Rows are one point carried round by a steady rotation, each followed by how many steps it has turned.
The counts run from 0 to 198.
-2, -15, 20, 12, 23, -16, -15, -32, 36, 0, -3, 6, -17, -27, 28, -27, 2, -14, -55, -19, -2, 17, 13, -19, -4, 44, -28, -9, 14, -23, 27, 14, -6, 42, 11, 10, 3, 15, -11, -20, -2, 29, 33, -6, -2, -22, 21, 3, -10, -19, -25, -5, 19, 13, 55, -2, 14, 1, 35, 36, 40, 6, -11, -14, 1, 2, -30, 15, -46, 22, 24, 32, -13, 15, 17, 3, 50, 12, -52, -8, 37, -19, -12, 0, -15
53
25, -39, 4, -4, 16, -4, -4, -8, 32, -20, 20, -3, 5, 2, 41, -22, -31, -4, -25, 21, 5, 49, 9, 19, -1, 59, -30, -32, 25, 8, -12, 20, -22, 9, 25, 31, 23, -3, -5, 7, 18, 28, 64, 19, -7, -42, 16, -15, 17, -44, -9, 6, 26, 10, 33, 8, 27, -4, 23, 5, -6, -14, -20, 7, -1, 13, -6, 29, -66, -3, 19, -6, 9, 29, -4, 12, 30, 23, 7, 11, 44, 18, 6, -6, 37
162
65, -6, 28, -14, 4, 2, -6, -39, 3, -30, -8, 16, 19, 6, 58, -34, 8, -23, 1, -15, 8, 43, 15, 13, 15, 46, -7, -31, 19, -19, -12, 42, -15, 33, 36, 25, 20, 16, -7, -12, 11, 25, 71, -6, -3, -18, -18, 7, -26, -41, -2, 2, 21, -3, 38, -29, 3, -27, 20, -1, -4, -28, -8, -19, -3, 4, -8, 30, -28, 32, 15, 19, 3, 20, -11, -1, 6, -8, 0, -1, 43, 6, 7, 3, 8
68
29, -12, 7, -1, 13, -50, 15, -31, 34, -19, 34, -6, 26, -5, 22, -47, -13, -26, -35, 18, 3, -4, 7, -34, -24, 31, -28, -15, 15, -18, 15, 10, 16, 16, 0, -1, 18, 29, -5, -2, -30, 2, 35, 8, 2, -20, 3, 14, 0, -51, -39, 16, 19, -21, 15, -7, 17, -8, 22, 58, 4, -21, 1, -28, 21, -12, -2, 58, -29, 21, 16, 20, -17, 32, 15, -2, 40, 14, -33, -6, 20, -6, 17, 14, -20
85
-13, -22, -2, 19, 31, -7, -5, -21, 47, -13, -5, -2, 15, -11, 25, -11, -3, -25, -33, 11, -25, 32, 23, -24, 0, 52, -23, -12, 40, -23, 18, 14, -6, 52, 16, 22, -1, 13, -5, -41, 1, 43, 35, -11, -10, -40, 30, -10, -2, -15, -32, 18, 25, 6, 35, 11, 19, -8, 39, 33, 43, 2, -7, -12, -3, 7, -7, -6, -43, 13, 42, 13, 2, 18, 22, -7, 36, 21, -29, -10, 32, 1, -19, 26, 7
51
11, -2, 21, -8, 12, -22, -11, -21, 28, 22, 15, -13, -18, -7, 37, -16, -20, -22, -42, 16, 11, 38, -4, -6, -7, 32, -24, -36, 22, 15, 14, 37, -23, 28, 9, 15, 14, 20, 12, 10, 4, -13, 63, 6, 26, -36, 12, 3, -14, -34, -4, -20, 20, -5, 49, -5, 2, -18, 29, 45, -5, 0, -10, -26, 16, 16, 4, 24, -22, 26, -5, 3, -8, 29, 2, 29, 25, 39, -6, -13, 44, -34, -23, -39, -5
58
-1, -34, -4, -29, 51, -4, 42, 6, 18, -27, 11, 7, 20, -9, 41, -23, -19, -62, -15, 9, -50, 35, 0, -34, 3, 61, -3, -23, 17, -38, 7, -27, -7, 21, 0, 0, 3, 17, -8, 6, 2, -12, 14, 22, -36, -33, 28, -9, -9, 17, -32, 9, 29, 8, 4, 7, -2, -26, 28, 45, 20, 1, 2, -7, 3, 6, 20, -13, -28, 35, 17, -8, 0, 27, -5, -3, 13, 9, 27, 13, 15, 5, -28, 54, 25
17
-10, -28, 5, 9, 27, -3, 5, -2, 39, 27, -5, -5, 13, -16, 41, -17, -5, -36, -26, 9, -26, 50, 4, -7, 5, 52, -6, -11, 33, -16, 9, 1, -5, 55, 26, 20, -8, 6, -3, -26, 19, 22, 26, 8, -25, -51, 26, -2, -1, -11, -28, 13, 39, 15, 16, 19, 14, -8, 21, 27, 35, -1, -5, -4, -24, 16, 18, -37, -62, 7, 24, 3, -6, 16, 18, 7, 44, 14, -17, 5, 25, -6, -43, 22, 1
49
70, -17, 29, -38, 9, -14, 13, -12, -1, -32, 12, 4, 1, -7, 51, -50, -5, -33, -17, -13, 16, 25, 8, 9, 2, 45, -18, -29, 3, -28, -25, 19, -5, 12, 19, -1, 30, 20, -23, 23, 9, -1, 68, 18, -22, -17, -11, 14, -14, -42, -8, -9, 12, -10, 27, -28, 6, -12, 7, 4, -21, -32, 1, -9, 14, -11, -6, 58, -38, 25, 2, 14, -11, 29, -4, 11, 14, -4, 5, 14, 32, 5, 29, 5, -16
191
15, 13, 11, -12, 11, -55, -4, -4, 15, -21, -21, -2, -6, -32, 27, -15, 0, -40, -37, -27, -17, 11, 27, -22, 5, 43, -5, -14, 22, -48, -2, 11, -11, 63, 3, 2, 9, 18, -10, 2, -3, -4, 34, -9, 14, -4, -2, 4, -13, -21, -21, 3, -17, 17, 32, -3, -13, -11, 44, 73, 34, -17, -11, -3, -10, -18, -4, 17, -42, 44, 1, 21, -24, 15, -1, -28, 25, 12, -18, 6, 50, -13, -15, 17, -10
113
48, -8, 28, -17, 11, 11, 6, -43, 1, -22, -11, 13, 15, 13, 57, -40, 5, -22, 17, -19, 1, 44, 18, 15, 8, 41, -3, -25, 12, -24, 0, 30, -14, 40, 31, 23, 15, 16, -6, -17, 15, 48, 62, -8, -16, -15, -14, 4, -26, -34, -8, -2, 23, -10, 37, -21, -3, -33, 21, -5, -7, -33, -12, -34, -6, 10, -7, 10, -22, 38, 12, 20, -4, 21, -18, 0, -1, -16, -18, -9, 51, -3, 3, 0, 11
67
10, -10, 15, -29, -8, -25, 38, 11, 9, 17, 8, -3, 52, -1, 49, -50, -22, -15, 17, 1, -19, 33, 6, -8, -5, 14, 25, -7, 21, 8, -1, -4, 20, 33, 6, 15, 20, 15, -4, 12, 23, -7, 63, 31, -22, -50, -12, 9, 4, -23, -25, 10, 19, -19, 7, -1, -6, -35, 24, 34, -14, -45, 1, -26, -15, 31, 42, -8, -24, 8, -19, 9, -51, 21, -14, 10, 4, 12, -23, 5, 30, -20, -33, -3, -35
93
21, -10, -3, -3, 24, -52, 9, -5, 24, -6, 13, 7, -19, -30, 22, -23, -50, -39, -47, -6, -5, 13, -16, -27, -10, 43, -25, -24, 9, -6, 13, 20, -23, 24, 12, -1, 18, 23, -5, 2, -12, -39, 37, 32, 29, -11, 0, 29, 4, -18, -19, 19, 32, 8, 37, -21, -16, -9, 25, 72, 21, -22, -16, 7, -2, 7, 16, 29, -18, 43, 14, 23, -11, 15, 9, -9, 27, 1, -14, -15, 10, -20, -3, -1, -12
25
7, -3, 36, -5, 19, 7, -13, -1, 28, 20, -21, -16, 4, -15, 52, -10, 21, -45, -35, -9, -10, 46, 23, -1, 17, 44, -15, -24, 32, -29, 0, 19, -1, 58, 20, 1, -11, 19, -17, -15, 23, 2, 46, -13, -31, -46, 23, -6, -34, -10, -18, -10, 7, 5, 35, -7, 9, -12, 31, 8, 25, 3, 11, -13, 7, -6, -1, -19, -46, 12, 9, 2, -5, 30, 20, 22, 36, 18, 3, 8, 37, -9, -33, 17, -18
169
26, -8, 11, 17, 11, -31, -10, -43, 32, -1, 8, 5, 15, -8, 34, -17, 15, -26, -54, 3, 8, 21, 15, -31, 12, 47, -24, -21, 29, -7, 18, 19, -6, 42, 17, 10, 1, 20, 3, -15, -16, 13, 36, -10, 19, -21, 1, -2, -17, -42, -21, 6, 24, -1, 32, 10, 22, -14, 25, 49, 32, 5, -10, -28, 1, 0, -14, 40, -52, 26, 24, 12, -4, 32, 25, 4, 46, 19, -37, -16, 36, 4, -5, 15, -4
174
52, -34, 21, -36, 12, 1, 29, -55, -4, -30, 11, 24, 36, 7, 46, -62, 7, -14, 12, -15, -5, 30, 11, 0, -3, 38, -5, -14, -2, -25, 4, -4, 5, 13, 20, 14, 28, 16, -15, -5, 0, 44, 50, 9, -32, -13, -19, 4, -12, -36, -18, 0, 33, -14, 14, -13, 7, -29, 7, 3, -5, -34, -10, -35, -6, 18, -7, 37, -22, 31, 5, 20, -11, 13, -17, -3, 12, -22, -36, -2, 35, 6, 24, 16, 0
188
38, -8, 25, -12, -8, -7, 10, -34, -1, -23, 2, 17, 64, 15, 50, -39, 8, -8, 8, 10, -5, 43, 14, -28, 24, 35, 4, -30, 26, 2, 18, 4, 7, 25, 18, 18, 22, 24, -3, -18, 11, -2, 68, 8, -9, -51, -20, 15, -30, -27, -18, 5, 27, -19, 25, -9, 4, -44, 27, 12, -9, -19, 0, -45, 1, 29, 11, 20, -9, 22, 7, 11, -24, 29, 2, 14, -5, 12, -11, -11, 25, 2, -21, 22, -17
185
59, -33, 14, -22, 20, -8, 21, -30, 8, 9, 19, 10, 11, 7, 54, -49, -2, -32, -11, -3, 15, 50, -9, 10, 10, 49, -14, -32, 9, -3, -11, 12, -18, 9, 28, 9, 22, 7, -5, 15, 6, 7, 54, 22, -14, -22, -7, -10, -7, -44, -9, -8, 51, 5, 8, 1, 19, -15, -9, 9, -17, -11, -15, -9, -15, 20, 2, 42, -52, 21, -2, -4, 13, 26, -11, 20, 38, 0, -3, -2, 32, 22, 15, 4, 26
71
11, -24, 10, -21, 43, 1, 32, 28, 15, 15, -3, -1, -9, -27, 50, -21, -28, -67, -27, -2, -32, 48, -15, -5, 3, 51, -7, -23, 14, -22, -8, 3, -16, 31, 19, -8, -2, 14, -20, 7, 24, -31, 31, 36, -32, -38, 21, 16, -17, 9, -18, 7, 45, 19, 16, -14, -8, -11, 15, 26, 7, -8, 1, 14, -9, 5, 37, -30, -31, 20, 11, 0, -5, 21, 2, 20, 20, 0, 29, 6, 6, -11, -30, 30, -1
137
34, -31, 11, -10, 12, -4, 0, -12, 23, 6, 0, 0, -5, -8, 46, -33, -20, -6, -4, -13, 4, 52, 5, 41, -3, 46, -8, -20, 15, 3, -20, 28, -23, 32, 36, 32, 31, -6, -7, -3, 23, 38, 63, 21, -9, -25, -2, -7, 23, -40, 3, 8, 35, 18, 34, -6, 8, 3, 12, 0, -4, -39, -21, 5, -28, 24, 3, 9, -66, 9, 6, 10, 1, 7, -11, -4, 30, 0, -21, -3, 46, 7, 5, -19, 24
160
37, -37, 11, -22, 32, 2, 27, -22, 14, -20, 37, -1, 18, 14, 43, -41, -4, -39, -16, 28, 2, 39, 3, 1, 5, 53, -28, -34, 16, -3, -13, 10, -11, -3, 15, 6, 17, 11, -4, 17, 1, 9, 46, 18, -21, -38, 13, -19, -8, -36, -23, -3, 34, -11, 10, 8, 28, -21, 6, 8, -15, -1, -5, -25, 23, 0, 3, 41, -48, 18, 12, -18, 20, 42, -5, 30, 28, 18, 22, 9, 31, 16, 14, 23, 32
73
-13, -17, 10, -53, 29, 0, 32, -18, -4, -29, -2, 13, 1, -5, 39, -37, -29, -29, 9, -11, -39, 34, 7, -23, -8, 26, 11, -28, 1, -25, 21, -14, -10, 32, -14, 11, 18, 19, 6, 20, 16, 5, 40, 12, -24, -22, 14, 0, -14, 16, -11, -9, 6, -6, 30, 0, -20, -42, 47, 45, -2, -10, -13, -39, 14, 25, 15, -12, 14, 51, -8, 15, -35, 14, -29, 1, -15, 15, 3, 4, 36, -44, -29, -2, 14
122
-2, -20, 19, -14, 16, 11, 8, -43, 17, -10, 14, 6, 37, 20, 45, -23, -14, -11, 4, 23, -16, 48, 8, -19, 5, 27, 0, -34, 22, 12, 34, 4, -10, 26, 7, 28, 10, 22, 18, -8, 16, 21, 56, -5, -11, -58, 16, -14, -18, -14, -18, -3, 26, -18, 40, 10, 13, -45, 40, 18, -3, 6, -2, -56, 18, 36, 14, 1, -3, 21, 14, 8, -19, 28, -8, 27, 3, 32, -5, -14, 41, -21, -30, 0, 10
62
33, -35, 17, -26, 29, 8, 27, -15, 21, -23, 29, -3, 19, 6, 49, -34, -2, -38, -34, 26, -1, 36, 1, -9, 11, 57, -27, -35, 17, -11, -8, -2, -2, -9, 16, -7, 9, 12, -16, 21, 2, -8, 42, 18, -36, -51, 22, -11, -21, -29, -26, -8, 27, -14, 16, 0, 32, -17, 19, 5, -12, 8, 7, -20, 33, -6, -6, 45, -41, 8, 17, -15, 7, 50, 9, 36, 26, 19, 25, 18, 21, 9, 5, 27, 12
74
-13, -22, 14, -3, 17, 4, 5, -1, 25, -6, 5, 3, 23, 0, 28, -26, -54, 7, -18, 26, -20, 37, -3, -20, -10, 27, -16, -24, 14, 20, 30, 3, -13, 16, 7, 23, 18, 13, 0, -11, 17, 0, 64, 26, -11, -74, 23, 17, 4, -2, -27, 14, 29, -11, 44, -4, 10, -26, 54, 20, -1, -14, 2, -26, 13, 31, 16, -9, -2, -1, 18, 20, -34, 24, 9, 16, 3, 28, -10, -3, 14, -34, -38, -10, -22
152
9, -13, 23, -47, 21, -34, 46, -18, 19, 2, 43, -14, -1, -1, 28, -61, -27, -29, -19, 7, -2, 8, -2, -10, -44, 12, -17, -6, -8, -16, 8, 9, 10, 13, -9, -11, 18, 27, 4, 24, -8, 9, 30, 17, -22, -20, 16, 9, -1, -38, -31, -6, 12, -29, 21, -7, 1, -13, 19, 47, -15, -31, 5, -42, 25, 4, 12, 33, -18, 21, -9, 17, -33, 24, -16, 19, 36, 7, -36, 5, 42, -40, 10, -24, -23
88
36, -30, 0, -29, 21, -17, 19, -24, -13, -29, -8, 30, 22, -6, 51, -36, -29, -21, 14, -23, -31, 46, -2, -10, 13, 55, 13, -25, 9, -15, 2, -1, -21, 34, 23, 29, 27, 6, -8, -3, 14, 8, 53, 28, 3, -8, -22, 8, -3, -9, -6, 20, 41, 16, 16, -8, -18, -29, 19, 32, 12, -38, -24, 2, -39, 37, 20, 2, -15, 50, 4, 24, -10, 3, -29, -32, -7, -14, -5, -13, 24, 9, -15, 14, 26
127
-3, -31, -12, -16, 42, -38, 38, -21, 28, 3, 31, 11, -6, -17, 20, -40, -70, -30, -25, 10, -20, 23, -22, -28, -31, 33, -21, -22, 0, 12, 31, 8, -17, 9, 4, 3, 25, 14, 8, 17, -13, -14, 31, 43, 15, -12, 16, 14, 18, -15, -23, 18, 51, 3, 27, 2, -6, -8, 18, 71, 4, -15, -16, -3, 0, 25, 23, 13, -10, 38, 8, 15, -14, 10, -6, 5, 22, 10, -22, -19, 16, -27, -7, -17, 9
27
6, -9, 14, -14, 18, 12, 16, 10, 9, -28, -16, 2, 12, -4, 32, -29, -51, -18, 21, 4, -35, 44, 4, 1, -13, 37, 0, -21, 10, -15, 5, 25, -12, 37, 18, 30, 14, 18, -4, -19, 28, 21, 66, 18, -21, -35, 6, 28, -5, -1, -14, 30, 24, -9, 40, -30, -23, -20, 46, 11, 3, -56, -6, -11, 0, 16, 32, -34, 4, 27, 18, 23, -26, 10, -22, -15, -18, -2, 0, -2, 24, -28, -25, -1, -4
34
12, 1, 29, 2, 14, -2, -8, -7, 26, 36, -24, -8, 5, -20, 52, -19, 32, -49, -28, -15, -10, 45, 18, -1, 16, 42, -2, -13, 31, -25, 0, 18, 1, 63, 24, 4, -17, 17, -5, -25, 21, 17, 38, -4, -25, -32, 15, -2, -31, -19, -18, -10, 24, 8, 29, 1, 9, -12, 22, 24, 30, 1, 6, -12, -16, 2, 7, -22, -61, 13, 7, 9, -7, 24, 20, 19, 45, 12, -19, 10, 35, -7, -34, 20, -19
170
